Rotation paths and how fast each direction turns (degrees a step):
Each turn is a multiple of 5 degrees from 10 to 175, or 0.
Each row of a path follows its step; steps can be skipped.

step 0: +2.33,+1.17,+1.44,-2.85,+0.48,-5.64,+3.08,-1.20,+1.85,-2.59,+1.20,+1.55,+0.42,-2.43,+2.17,+1.70,-1.02,-3.20,-0.38,+1.10,+1.08,-1.77,+2.35,+2.69,+3.39,-2.80,-0.57,-2.10,+0.17,-0.03,-1.09,-0.12,+2.57,+1.28,-2.84,-0.59,-3.04,+0.64,+2.01,-0.34,-1.88,-0.56
step 1: +1.25,-0.05,-0.18,+0.63,+0.11,-0.34,+0.18,-3.90,+3.09,-0.54,+2.82,+3.60,-4.53,+3.60,+0.96,-2.23,+0.29,-0.95,+1.63,+0.79,+0.82,-3.46,-0.84,+2.30,-1.36,-0.47,-1.58,+1.43,-1.57,-1.83,-3.42,+2.24,+0.79,+0.66,-1.43,+1.40,-2.28,-0.50,+2.40,+4.49,+1.39,-0.12
step 2: +3.57,-0.41,-0.32,-1.70,+1.98,-0.71,+1.15,-2.17,-0.24,-1.63,+1.75,+1.89,+2.54,+0.85,+0.46,-1.49,-3.67,-0.96,-1.74,+0.16,+2.14,+2.13,+3.16,+2.23,-4.83,-0.63,+0.97,-0.15,-3.25,-0.91,+0.98,+4.03,-1.32,-2.64,-1.93,-2.24,+0.00,+2.64,-1.11,+3.08,+1.27,+0.99
step 3: +1.81,-2.08,-1.29,-3.14,+3.77,-5.20,+1.68,-0.06,-2.48,+1.00,+3.00,+1.41,-1.40,+0.93,-1.82,-1.31,+2.09,-0.63,-0.13,-0.17,-0.62,+0.56,+1.76,-0.91,+1.79,-1.88,+1.68,-2.87,+1.05,+1.53,-0.45,+2.00,+2.68,+0.86,-2.42,-0.57,-1.85,+3.26,+3.19,+0.04,+3.54,+1.14
step 4: +0.03,+0.28,-2.95,+2.53,-0.89,-1.31,-0.53,-3.18,-0.15,-1.20,+1.27,+4.04,+0.65,+1.05,-2.81,-1.63,+5.28,-1.21,+1.30,-0.24,+1.19,-0.50,+0.87,+3.24,-1.90,-1.79,+0.28,-2.10,-0.41,-5.68,-2.01,+1.69,+0.15,+0.55,+0.47,-0.27,+0.68,+2.14,+2.35,+0.00,+1.00,-3.25
step 5: +2.77,-1.74,+1.26,+0.39,+0.33,-3.02,-2.08,-2.10,-1.96,+3.05,+1.69,-0.95,+2.41,-0.58,+0.12,-0.31,-1.38,-2.72,+0.96,+2.09,+0.72,+2.39,+1.76,+4.79,+0.05,+0.13,+0.79,+0.89,-2.35,-3.41,+1.19,-0.68,+0.88,-1.07,-2.13,-5.46,-3.54,-0.21,+0.64,+1.09,-0.51,-2.10
step 6: +3.12,-0.69,-0.43,+0.04,-0.13,-1.45,+0.18,-2.11,-2.09,-1.41,+3.17,-0.86,-3.45,+0.63,-0.04,-0.88,-0.43,-0.02,+1.42,-0.42,+1.20,+1.82,+0.10,+4.36,+0.71,+2.48,+2.94,-1.30,+2.04,-0.18,+1.01,+3.01,+3.45,+2.82,-3.58,+2.36,-0.88,-3.09,+4.47,-0.11,+1.56,+1.04
step 7: -0.34,+0.67,-1.27,-0.97,+2.10,+1.39,+0.96,-0.68,-2.18,-1.25,+1.06,+5.00,-0.33,+1.23,-2.49,+0.35,+1.38,+3.11,-2.31,+0.39,+3.09,+1.62,+0.70,+6.75,+1.07,-2.11,+0.75,-1.04,-2.31,-1.34,-1.19,+0.65,-2.71,+0.13,-2.63,+0.58,+0.87,-2.09,-0.14,+2.60,+0.03,-2.48
step 8: +1.60,-0.09,-1.96,-0.72,+3.49,-3.21,-2.00,+1.01,-1.87,+4.71,-1.78,+2.19,-1.54,+0.87,+1.77,+2.81,-0.84,+0.76,+0.55,+2.95,+2.41,+3.44,-1.79,-0.21,-3.07,+0.02,+2.44,-2.99,-0.53,-2.03,-0.99,+1.20,-0.63,-0.75,-2.48,-2.15,-4.21,-0.41,+0.54,+0.99,+1.42,-0.73
step 9: +1.12,-1.39,-2.09,+0.74,+0.35,-2.75,+0.76,-0.01,-0.70,-2.41,+0.66,+3.24,-1.38,+0.45,-4.03,-1.19,-1.16,-1.93,-0.80,+0.87,-0.73,+4.04,+0.00,+0.52,-3.24,+0.13,+2.15,-4.23,+0.86,-1.59,-0.48,+0.48,+1.97,+4.47,+1.45,+0.40,-0.69,-2.61,+3.24,-0.57,-4.03,+1.02
step 10: -1.32,-3.67,-0.16,-2.66,-0.43,-0.73,-1.74,-2.29,-3.73,+1.24,-0.66,+3.24,+1.89,-0.73,-0.71,-2.45,+1.79,-1.67,+0.01,+0.87,-0.62,+3.53,-1.34,+3.67,+0.76,-3.11,+0.97,+2.86,-3.42,-0.43,-2.23,+0.39,-1.72,+2.25,+1.22,+2.93,-3.40,-2.00,+0.37,+1.42,-0.58,-1.80
step 11: +1.62,-3.65,-1.84,-2.98,-0.55,-1.29,-4.00,-3.64,+0.51,-0.33,-0.91,-0.22,-0.38,-0.68,+2.28,+5.77,-1.78,-0.60,-1.58,-0.63,+2.57,+3.48,-0.04,+2.38,-2.27,+0.71,+1.38,-0.10,+1.00,-2.93,-1.51,-0.16,+0.74,+0.56,-2.25,+2.63,-1.78,+0.77,+1.03,-2.54,+0.97,-0.05
Directions:
+0.04,-0.52,+1.24,+0.41,-0.30,-0.11,-0.92,-0.39,-0.04,-0.46,+1.07,-0.31,+0.67,-0.35,+0.99,-0.06,-0.91,-0.45,-0.05,+0.58,+0.77,-0.70,-0.51,+1.07,+0.89,+0.65,-1.09,+0.01,+0.87,-0.44,+0.38,-0.60,-0.51,+0.37,-0.34,+1.22,+0.00,-0.07,+0.40,-0.23,+0.00,-0.69 -> 65
-0.09,-0.42,-0.18,-1.12,-0.87,-0.72,+0.65,-0.35,+0.57,-0.09,-0.91,+1.12,-0.49,-0.20,+0.55,+0.01,-0.62,-0.53,-0.61,+0.23,+0.20,-0.45,-0.34,-0.22,-1.08,-0.55,-0.06,+0.22,+0.63,+0.72,-0.21,-0.54,-1.09,+0.44,+0.28,+1.04,-1.17,+0.11,-0.42,+0.44,-0.96,+0.86 -> 35
-0.07,+1.03,+0.77,+0.97,+0.16,-0.07,-0.22,+0.03,-0.05,+0.45,+1.40,+0.76,-0.32,+0.30,+0.14,+0.85,+0.22,-0.02,-0.32,+0.80,+0.01,-0.88,+0.53,-0.62,-0.14,-0.82,+0.65,+0.44,-0.02,-1.04,+0.21,+0.33,-0.05,-0.36,+0.92,-0.17,-1.04,-0.68,-0.06,-1.32,-0.83,+0.62 -> 90
-1.05,+1.10,-0.90,-1.04,-0.35,-0.19,-0.18,+1.00,+1.02,-0.19,-0.12,+0.47,-0.27,+0.21,+0.03,+1.18,+0.60,-0.31,+0.43,+1.16,-0.42,+0.52,+0.74,+0.35,+0.64,-0.07,-0.54,-0.12,+0.67,-0.56,-0.47,-0.27,-0.73,-0.21,-0.80,+0.12,+0.06,+0.78,+0.15,-0.72,+0.80,-0.60 -> 95
+0.53,+0.13,-0.53,+0.86,-0.78,-0.30,+1.15,-0.02,-0.54,+1.22,+1.07,+0.01,-0.40,+0.18,-0.10,-0.72,+0.95,-0.68,+0.16,-0.14,+0.59,-0.35,+0.22,+0.93,-0.26,-0.04,+0.22,-0.16,+0.60,+0.05,+1.00,-0.19,-1.18,-0.18,-1.18,-0.77,+0.29,+0.93,+0.31,+0.40,+0.11,+0.72 -> 20
+0.51,+1.45,+0.43,-0.85,+0.49,+0.15,+0.63,-0.22,+0.22,-0.18,-0.70,-0.05,-0.40,+0.92,+0.29,+0.38,-0.06,-0.08,+0.91,-1.25,+0.92,-0.66,-0.04,+0.95,-0.13,+0.28,-0.48,+0.73,-0.44,-0.12,+0.42,-0.82,+0.43,+0.43,-0.94,-0.27,-0.12,-1.41,-0.58,-0.66,+0.15,+0.32 -> 60
